Rows are one point carried round by a steady rotation, each followed by how many ticks it has turned.
The counts run from 0 to 566.
[ -1   9 -22   1 -15   3  12   7  10  -5   0  13  17 -10   8   5   5   0
  13 -13  14  16   0  11  16 -11  -8   0  18  -6  -1  -2   7  -2  -7  -4
   0   4   6   9   6 -18  12  -1  -6 -17  14] -> 260
[  5  13 -15   4  12  -1  -4  18 -16  -4   5  -4  -1   6   3  -6   9  11
  -5 -13  17   1   9   9  21  -8  -1   5   0  14  -4  -7  -4 -18  -3  11
  -9  25 -10   9  13  -5   0   9 -14  -7  25] -> 305
[ -2 -12   3  -2  -2   3  10  -2  -2  -4   9  -3   4  -2   7 -10   4  10
  22 -14   3   7   2  -6  23   6  -9   4  38   6   4   1  -9 -12  10   1
   1 -12 -10  -1 -15 -18   0 -18  -8  -6  15] -> 57
[  4  -4 -12  -4  -1   8  -6  24 -19   3   5   7  -1  14  10  -5 -13  19
   6   8 -21   3   4  -9  23   6  -4   2  12  13  -7  14   2 -11  -3  13
  -4   3  -7  -2  -3 -11  11  -8  -9  -5  26] -> 490
[ -3  14   3   2  -2 -15 -19 -25  -8  -2 -25 -12   4   2   7  -5   1  27
 -17 -11 -19  -1  10  -6  -1   8   2   1  -5  18  -3  -4  -4   0  10  20
  -1   2  -4  -2   0   0   3 -13   3  12  -7] -> 121
[-11   3   0   8   7  -1  17   1   2 -14   2   1  -6  -4   2   2  10  -3
  -1 -21   6  12  16   2  11 -11  14 -12  -3   8   5 -18  -3  -4  -6   3
   8  13 -11  15 -10 -15 -14  -7 -25  16  17] -> 464
[  4  10 -32   6 -10  13  -9   7  -7   6   2   8   1   0  -6   4 -11  14
  -8  10 -20 -13  -7   0 -17   6   5  13 -14  16   9  22   2  15  -5  -3
   4   0   2   5   6   2  11   4  17   0  11] -> 230
[ -8   3  -2  -4 -12   1  18  -3   7 -12 -15   9   8  -1  15   3  -7   8
  -4 -19 -16  15  18  -8  14  -4   7 -11   4   6  -9   0   1  -3   1  12
   5   3   6   8   5 -22   9 -16 -17  18  10] -> 312
[ -4   8  -6  13  16  -5   0   1 -14 -12  11  -9  -7  -6 -14 -15  13  11
  -5 -23  16 -13  14   1   5  -3   2  11   1  21  14   5  -5 -12  -1   4
  -6   7 -14   6   3   6 -11  -2  -6  18  17] -> 238
[  2   8   2   3  -2  -2 -26 -20   6  -4  -4  -2   9   4  -7 -10  -9  16
   0   4 -16  -8  -3 -10  -6  15  -9  -1   2  10  10  10   6  22   8  -3
   1  -9 -12  -4 -12   5  12 -17  19   3 -16] -> 105
[  0 -13   3  -4  -9   5   7  -7   3   2   0   6  -4   6  10  12  -6   9
   0   9 -30  11  -2 -11  -4   6  21  -4   7  10   6  -2   9  11  -2  -4
  13 -18  -7  10 -27 -21   8 -15  -4   4   2] -> 184
[ -3   1 -26   3  -8  16  16  10  12  -2  15  16   3  -2  -2   9  10 -11
  13  -7  11   9  -6   9   4 -10   4   7  11  -3  10 -11  -6  11  -8 -15
   8   2  -8  21  -7 -15  -3   3  -9 -16  18] -> 564
[  2   3  -2  -4 -13 -18   6 -22  11  -2 -10   4  11 -11  11  11  13  11
  -3 -20  20  15  -1  14   1  -8   6   3  12   4   2 -14  13  -4  -1   0
  -2  -5  10  12  -1 -15  19  -7   2 -10  -6] -> 453
[ -8  -3   7   4   3   4 -16   7   4 -10   6  10   1  17   4  -7 -10   1
  12  14 -20  18   3 -13  16   7  -4 -20   3  -1  -1  -2   9  16  -4  -1
   7   3 -21   1 -27 -11   3 -15 -10  -4   3] -> 252
[ -6   1  -8   8  -2  -1 -13   6   2   0   6   5   0   8  10  -3  10  -1
  18   3   7  24  -2   7  17  -2 -12  -6  14  -8  -2 -21 -12   3  -4   5
   6   8 -20   6 -20 -15 -12   0 -15 -24  13] -> 496
[  7   8 -10   5  14   6 -28  11 -10   0  10  -6  -9  23  -9  -2   0   6
 -11  11  -3 -14  -6  -3   1  11   1  12 -15  15   9 -11  -4  10  -2  -8
  -1  19 -25  11  -1   7  -1   2   2  -9   9] -> 433
[ -7   8 -32  11   2  10   2  27  -6   0  16  17  -2  -4  -4   3   1  -8
   8   3   5   7   1   8   1 -11   3  -2 -13   5   8   4   2   7 -16  -1
   7  18  -9  10  -4  -6  -5  10  -9  -5  26] -> 321
[ -2  -6  21   6  11 -15  -2 -19  10 -11   7  -9   0   0  -2   1  18   5
   1 -17  18   5   0   0   5   2  10  -4  14  10  12 -23  10   3   3  -9
   1  -6 -19  12 -26  -9  -3 -15  -8   2  -9] -> 335
[ -9  11 -19  10   4   1 -13  22 -16  -2   8  11   4  -3  -2 -18  -6  12
  16   5  -8   5   7  -3  16   1 -17  -6   6   9  -2  23   1  -4  -6  16
  -2   7 -12 -11  -9  -3  -1  -3  -4  -1  25] -> 541
[  2  13 -15   0 -15   4  -8 -21   7   0 -21   0   5   2   4  13  -7  13
 -21  -2 -24  -6  -5  -1 -21   7  11   5 -14   8   5  -6   0  23   5   0
   7  -2   3  13   6  -3  11  -8  12   6 -10] -> 37
[  6  20 -34   3 -10  10 -20   6  -4   8  -9   7   8  11   2   7  -4  10
 -11   7  -7  -2  -9  10  -9   2  -3  12 -16   5   0  -5  -9  15  -3   2
   0  17  -1  10  16   0   8  11  11 -20   9] -> 501
[  1  12 -14   3  -5  -4   4 -11 -14  -1 -18 -10   0  -9   7  -6   3  25
 -11 -21  -9  -7  13  -2   3   0   4  10   4  17  -2   9 -15 -12   6  21
  -1  -1   4   0  12  -6  -3  -9  -1  17  16] -> 458
[  2   1 -27   3  -8   8  22  14 -16   4   4   6  -1  -9   8   5   1  14
  -3 -10  -6  -4   4   2   3  -8  13  15   5  17   2  16  -4 -14  -3  10
   2   0   9   6  12 -12   5   2  -4   5  30] -> 85
[  2  10  -6   3  -3  -4  -3 -10 -14  -4 -20  -8   5  -3  12  -9   2  24
 -14 -21 -12  -5  16  -4  11   3  -1   5   3  19  -7   5  -8 -15  10  25
  -5   6   2  -2  14  -6   5 -13  -3  17   9] -> 120
[  3  13 -16   2  -7  -4 -26  -2   9   3   0   8  11   9   0   7   2   3
   2  11   7  11 -16  11  -5   6 -10   0  -4  -3   5 -16   9  23  -5  -9
   1   7  -7   9  -8  -2  14   3  11 -33  -8] -> 258
[  0  -7  -4   0  -4  -1   1   1  -6   0   7  -2   5  -1  11 -12   5  13
  23  -5  -1  13   3  -3  26   5 -11   1  36   2  -3   6  -5 -14   5   8
  -2 -12  -9  -6 -14 -15  -1 -13  -9 -12  17] -> 395
[ -1   0  -7  -2 -14   7  17 -22  25 -10  -5   4  12  -5   4  15   7  -3
  -3 -21   1   2  -4   1  -1  -4  10   5  11   0  11 -17   2  17   4 -17
   7  -7   3  22   3 -16  11 -13   2   0  -8] -> 470
[  4   9  -6   3   0 -12 -16 -20   1   8  -7  -1  -3   7   0  15  11  14
 -20   1   1  -1 -13   8 -21   2  22  10 -16  16  11 -25   5  11  -4  -4
   4   4  -7  17 -10  -4   6   2   8 -10  -9] -> 274
[-10   8 -29   5  -8  10   3  19 -12   4   3  16   2  -8   1  -7 -10   9
  15   6 -22   7   6  -4   0  -1  -2  -4   1   5  -1  26  -4   3  -8  13
   8  -1  -2  -4  -7  -5  -2  -4  -5   6  27] -> 507
[  4   2  -9   0   1  11  -2   4  -8  -1  -5   3  -9  12   2   7 -13  14
 -16   9 -37 -12   3 -14  -7   8  18   5 -16  21   4  10   2  15   1   1
   7   1  -6   8  -2  -5   7 -11   1  16   7] -> 280
[  0   4 -13   5   0 -14 -22   3  -3  10  10   8   2   1   4   8  11   8
  13  13  14  21 -14  18  -1  -1  -5  -1   8   1   3 -15   6   2  -9   0
   4  -4  -9   5 -23  -9   4   7   2 -30   6] -> 546
